In the rows, 128 means zero.
Rows swapped in pairs by one turn or mirror: which row each one swaps with
sopi: [141 113 161 134 109 127 135 166 109 133 129 132 127 141 139 124 141 143
 127]
geda: [119 145 149 135 132 142 124 141 104 166 169 134 135 108 116 112 147 141
 106]
retif: [141 125 167 140 111 113 127 152 139 144 132 142 124 145 138 133 130 138
 127]
bifu: [111 171 124 115 145 103 148 114 123 118 120 160 147 137 107 126 111 116
 109]
boke: [109 168 143 116 140 116 140 115 122 108 104 133 160 136 115 134 128 116
 119]
mufed: [144 135 139 141 143 133 149 123  65  96 142 139 135 128 105 119 119 115
 126]
bof: [155 127 132 122 163 159 135 128 126 134 103 157 107 127 122 124 156 129
 110]
neki: [155 121 138 140 156 142 136 145 122 144 101 159 118 125 117 133 165 136
  95]
poz: [138 132 120 147 114 141 154 116 127 111 140 194 149 115 120 136 139 133
 148]
gikod: [137 128 120 137 136 123 163 125  85  85 150 135 118 105 108 135 127 120
 119]
depaz: [103 165 119 116 136 113 154 116 125 111 109 134 159 115 114 137 132 120
 109]
zeg: [136 132 122 133 141 120 147 113  78 103 165 150 113 116 103 118 123 127
 122]
Rufam: [132 118 122 146 119 156 151 102 108 100 155 177 125 113 113 135 147 133
 114]
Vesiz: [126 145 160 145 140 141 143 151  94 168 154 127 137 116 116 111 149 145
 112]
zas: [141 129 160 124 110 106 128 146 143 136 136 138 125 144 146 137 129 136
 126]
ralof: [141 144 153 139 141 130 137 146 106 170 174 144 134 111 120 127 149 140
 105]
fibo: [127 146 137 134 157 153 169 102 131 120 126 128 136 124 137  82 151 125
 119]
Dogir: [130 143 140 138 149 136 149 125  78 110 156 155 118 108  90 103 116 131
 120]
roz: [143 127 145 134 142 127 157 110  73  92 150 147 121 103  99 130 134 117
 115]
ras: [145 124 126 133 124 145 173  94 111 110 125 170 139 126 119 160 121 128
 129]
tufuv: [135 124 125 118 133 119 121 115  94 162 124 158 147 112 149 118 128 111
 146]
Bunef: [ 94 154 135 112 138 103 153  97 123 114 110 152 153 132 117 136 129 115
 117]
tel: [124 146 154 143 125 132 128 139 109 170 164 136 134 103 126 101 144 140
 109]
Napu: [149 132 122 147 115 145 148 102 117 112 147 186 154 110 102 129 150 137
 121]
Lenag: [160 137 115 140 124 129 157  91 104 115 151 179 139 112 111 149 125 130
 122]
zazan: [110 157 150 127 140 106 138 118 130 110 104 151 152 143 122 127 109 108
 132]
Zolu: [163 147 136 133 158 156 134 129 124 144 109 149 106 112 120 122 165 135
  98]
bir: [118 124 158 134 124 113 141 153 133 154 138 136 110 153 136 129 126 138
 116]
tadu: [126 129 132 135 141 140 166  80 133 123 123 124 143 145 139 105 144 122
 124]
Vol: [112 141 132 133 143 141 159  94 113 112 100 128 144 146 126 105 162 117
 101]
gam: [140 133 148 138 115  90 127 151 140 143 142 155 127 142 139 127 126 129
 122]
zep: [146 132 143 116 170 144 125 133 120 139 120 159 108 135 104 125 165 130
 119]
luse: [116 145 119 134 141 143 155  93 113 109 122 147 144 119 129  98 157 105
  85]
tatom: [144 122 113 125 133 105 122 106 102 160 115 158 137 113 159 134 130 112
 135]
Zisul: [140 136 130 136 142 124 156 112  68  96 148 134 138 123 106 112 123 129
 110]
memiz: [138 151 163 139 120 128 124 151 103 157 158 143 146 100 125 115 139 129
 100]
vuku: [141 117 116 140 135 121 137 118  99 176 122 156 141 106 159 128 136 116
 123]
mil: [119 145 162 148 136 131 132 148 105 173 160 136 137 114 109 116 145 133
 106]
lek: [132 121 110 130 131 136 123 110 101 163 120 165 147 108 153 129 133 110
 135]
niro: [127 160 142 130 136 119 130 140 134 176 166 141 134 108 125 118 137 127
 106]
ged: [126 147 130 124 137 132 181 102 134 108 107 129 139 139 139 111 137 128
 115]
folar: [121 149 142 122 138 147 162  84 136 119 118 136 154 127 147 122 135 123
 108]
pigi: [146 134 134 129 161 149 136 132 105 143 108 152 115 128 105 128 173 139
 105]
Pemug: [137 138 115 159 119 147 157 115  99 109 154 174 143 104 107 136 146 118
 121]
rini: [125 123 162 131 114 102 134 152 128 148 131 139 141 146 151 126 141 135
 118]
fur: [127 123 110 138 112 130 131 119  99 162 111 163 134 119 157 137 133 117
 141]
vuv: [145 121 168 127 117  97 135 149 131 144 134 144 128 140 147 123 125 138
 118]
zuz: [117 164 129 129 140 102 144 108 124 113 118 154 157 142 103 141 122 117
 111]

tel is swapped with retif
roz is swapped with Bunef
mufed is swapped with bifu
poz is swapped with fibo
Pemug is swapped with ged

Rows swapped in pairs by one turn or mirror: which row each one swaps with
Gigor: [127 139 154 114 149 133 153 164 122  74 110 129 122 138 163 118]
gik: [128 148 149 106 180 135 171 140 116 132 109 112 106 134 160 104]
gula: [153  94 140 119 113 124 149 147 116 146 110 130 136 140 130 142]
semos: [147  93 162  98 167 132 169 168 130 116 107 130 151 154 154 131]
Fef: [121 136 164 119 116 158 134 139  97 124  85 120 137 120 139 122]
lari: [137 139 118  96 129 139 180 156 122 124  75 137 148 150 156 119]
marob: [129 137 157 130 115 161 166 132 102 125  89 150 152 130 162 123]
teme: [135 141 171  91 145 148 120 133 119 141 126 148 136 120 152  92]
Kek: [107 128 149 101 103 139 137 133 103 134 105 137 134 147 167 125]
Diso: [ 99 117 146 110 146 112 169 160 117 146 128 134 103 127 144 141]
rodu: [116 119 165 127 185 153 145 147 148 141  95 128 156 146 153 103]
menal: [127 119 117 109 144 132 153 135 120 147  98 141 163 132 196 121]
pafu: [111 128 165 142 138 131 147 158 152 166  80 137 132 115 155 123]
Dorog: [140 112 114 117 143 136 126 129 150 119  97 145 132 119 184 113]
Viza: [102 128 149 122 157 138 147 179  93 143 117 112 128 131 165 107]
Sidid: [156 134 154 110 134 149 144 153 116 115 109 136  94 112 138 107]
Sare: [110 105 156 106 190 143 125 148 114 150 110 120 137 128 159 125]
Ruk: [156 137 131 117 130 126 127 175 112 105 110 131 126 156 160 127]
gikiv: [125 121 142 129 150 110 157 155 126 168 124 140 148 151 184 134]
fifo: [131 138 166 129 173 150 134 170 119 121  97 143 137 141 123 149]
Kan: [115 111 124 112 157 118 169 139 124 159  97 135 144 107 132 109]
gipu: [142 119 160 100 129 127 177 192 133 141 118 137 142 131 171 104]
Bepin: [133 152 166  81 160 143 131 130 124 144 123 130 112 128 156 102]
lupo: [130 138 162 120 167 142 201 138 135 134  97 139 129 123 151 129]
vakug: [150 134 189 106 137 142 148 135 140 133 133 104 127 121 155 128]
Peke: [142 121 145  91 184 136 156 181 130 157  93 142 125 143 168 135]
tul: [ 94 146 148 136 140 135 164 166 140 148  81 150 130 142 145 108]
tal: [132 135 142 113 122 130  95 153 133 138  89 138 152 138 161 121]
nuta: [161 144 152 107 140 122 170 181 150 151 120 159 127 123 153 120]
sal: [151 111 109  88 159 130 169 130 129 131 100 151 131 141 140 127]
deziz: [132 142 125 143 136 141 128 134 145 128 112 168 130 139 163 143]
Kapin: [147 113 131 118 138 136 127 136 157 116  92 146 110 139 173 104]
tig: [152 108 128 109 144 144 174 145 127 156 131 157 131 155 152  99]
nupur: [103 108 142 124 156 138 157 136 104 153 107 159 133 155 127 123]
Ninu: [114 123 147  90 151 126 165 162 143 128  92 147 157 128 160 161]
segal: [137 116 118 136 167 128 122 161 129 154 128 140 124 140 134 136]
Fek: [139 144 158 132 143 115 147 169 116 119 119 115 126 168 169 115]
tekam: [129 112 182 147 140 154 139 135 136 135  88 136 109 139 138 125]
lov: [148 129 160  91 135 171 128 126 140 133 100 132 153 129 169 137]
gezap: [119 148 133 104 133 130 151 164 144 124 110 174 136 110 131 120]
koli: [157 115 156  94 154 163 155 141 138 151  93 122 150 116 129 139]
gifip: [135 137 128 132 151 132 125 133 132 120 142 131 102 135 144 113]
Zak: [120 108 170 100 127 134 133 179 149 152 100 119 112 128 167 128]
vor: [167 129 158 118 135 119 135 157 131 129 135 164 155 149 145 122]

teme is swapped with Kapin
gik is swapped with menal
lupo is swapped with gikiv
tul is swapped with gipu

Rows swapped in pairs by one turn or mirror: which row each one swaps with
bor: [157 137 150 149 116 100 117 146 155 126 153 132  98 140 135 137 125 133
 155 163 177]
lur: [136 103 148 138 121 109 141 138 143 122 128 154  92 124 175 106  82 132
 154 123 152]
Nesim: [170 129 155 154 124  86 151 165 141 109 142 151  72 116 123 155 120 167
 116 146 136]
Zimo: [155  89 181 108 104  82 152 150 167 140 126 174  99 134 155 145 140 135
 150 145 144]
Migik: [163 115 151 129 114 110 154 127 118 125 135 142  70  75 122 132 134 137
 128 111 166]
Sife: [156  89 149 146 101 104 155 140 150 125 147 174  96 119 155 133  99 115
 172 149 137]
salev: [158 102 152 140  98  80 151 130 133 113  98 152 133  99 109 135 116 152
 140 123 155]
Sug: [179 132 156 140 114  98 145 166 127 108 137 155  77 124 129 162 111 168
 117 143 129]
Pab: [155  97 167 104 120  62 145 142 159 138 111 154  90 130 159 150 147 126
 146 138 146]
fofu: [153 136 139 100 105 124 134 158 142 144 123 145  79  89 126 110 129 101
 121 155 135]
sirep: [145  99 187 101  92  81 147 139 148 137 106 174  81 117 152 148 144 134
 140 138 135]
senu: [137 126 161 112  81 118 109 166 145 120  87 139 112 110 122 102 112 138
 150 144 154]
vosed: [142  99 142 139 126  96 172 134 140 122 132 156  87 120 138 110  83 127
 169 128 147]
gital: [179 129 152 107 118 125 161 141 178 132 135 136  88 122 147 125 113 151
 158 124 112]
Fumer: [161 108 178 102 124  92 140 147 166 140 132 184  78 137 154 146 141 130
 130 132 143]
fub: [168 131 125 105 103  89 140 164 164 142 133 168  78  96 114 113 136 129
 135 170 159]
lanuk: [158 128 132 106 117  75 144 159 142 136 119 175  66  77 132 116 124 123
 118 148 134]
Kevuz: [181 132 176 105 122 119 155 135 159 125 120 144  78 106 150 103 105 166
 153 127 118]
limor: [143 136 148 155 128 105 118 146 154 146 140 148  86 146 127 130 121 136
 166 153 173]
mub: [169 105 153 133  93  87 167 129 139 111  92 136 114  99 103 136 114 146
 132 124 151]
rerav: [155 121 154 103  92 113 154 126 171 128 109 138  95 113 161 104 116 158
 153 118 119]
feru: [180 146 160 109 106 109 145 131 158 130 114 137  78 112 154 115 116 164
 153 118 107]
vabin: [155 133 158 148 130 113 105 149 149 143 147 157  87 143 134 128 118 148
 169 154 163]
lebe: [168 133 181 124 125 127 130 151 139 137 146 128  94  86 105 110 108 129
 150 128 156]
malim: [113 102 156 143 114 117 141 135 125 136 136 150  87 133 140 120 110 117
 165 146 136]
Pamo: [171 107 144 126  89  94 166 125 130 114 102 138 121 101 114 150 127 152
 142 129 155]
fevel: [112 128 161 126 110  69 113 156 143 126 113 124  96 114 130 145 116 125
 144 160 143]
pabe: [183 128 160 105  98 115 143 132 179 131 121 149  86 109 148 111 110 159
 150 137 106]
Ripev: [147 116 165 136 129 133 157 152 141 131 123 122 118  87 134 136 133 147
 147 143 177]
sen: [158 137 159 149 120 111 103 147 154 152 153 148  85 129 133 135 128 134
 150 154 173]
Mot: [127  98 138 149 116 120 153 126 141 130 126 172  99 106 153 136  97 149
 169 139 156]
Kaze: [165 129 138 109  98 105 147 155 157 136 114 186  99  77 137 119 118 127
 136 163 112]
dozi: [181 141 151 147 118  91 139 165 149 101 146 152  78 108 131 148 105 160
 112 149 146]
rozuk: [169 139 155 151 112 119 109 145 142 138 154 156  74 137 132 131 120 140
 161 157 168]
seg: [156 132 171 119  86 108 104 162 127 127  95 153 116 101 113  97 117 144
 136 141 146]
zodu: [170 102 146 141  78  91 155 129 146 116  98 149 130 102 115 142 111 152
 139 131 146]
kugi: [155 128 154 103  76 105 112 166 146 132  86 141 106 101 132 104 121 131
 147 148 166]
dilu: [117 125 174 121 116  69 128 155 153 111 100 126  80 115 119 132 109 120
 140 153 133]
Diguz: [147 128 147 109  77 106 121 170 138 132  83 148 121 113 124 108 124 137
 152 150 156]
kipu: [151 151 151 114 134 111 160 153 133 117  94 138  82 125 130 154 102 157
 118 134 139]
nir: [126 130 134 127 132  93 156 161 130 113 100 137  89 131 129 149  96 140
 122 132 128]
ker: [153 131 157 112  80 111 108 171 140 129  89 146  91  97 121  93 119 135
 140 138 160]
nerez: [164 127 178 136 132 106 144 150 149 150 149 122  86  86 109 110 124 132
 148 122 149]
bep: [152 130 132  97 135 100 124 143 155 134 113 181  89  84 144 115 135 126
 120 145 152]
Manab: [170 119 122 107 109 116 126 171 153 133 112 173  80  82 144 140 109 121
 114 143 141]
lisit: [162  99 150 131 111  98 143 133 116 122 122 129  79 100 134 150 144 147
 140 100 162]
Tidon: [155 120 160 139 121 104  92 146 134 118  96 134  77 108 135 154 106 132
 120 145 125]
tilan: [144  98 153 147  92  95 140 144 135 136 124 163  88 136 127 100  79 142
 170 140 140]
pifab: [157 105 182 101 116  81 157 151 151 129 115 166  90 137 152 151 148 128
 151 129 156]
Dodot: [181 127 156 148 111  99 144 167 151 105 147 169  85 113 125 158 118 166
 119 155 140]

kugi is swapped with vabin
limor is swapped with ker
Migik is swapped with nir
sen is swapped with senu
Pamo is swapped with Sug
fofu is swapped with malim

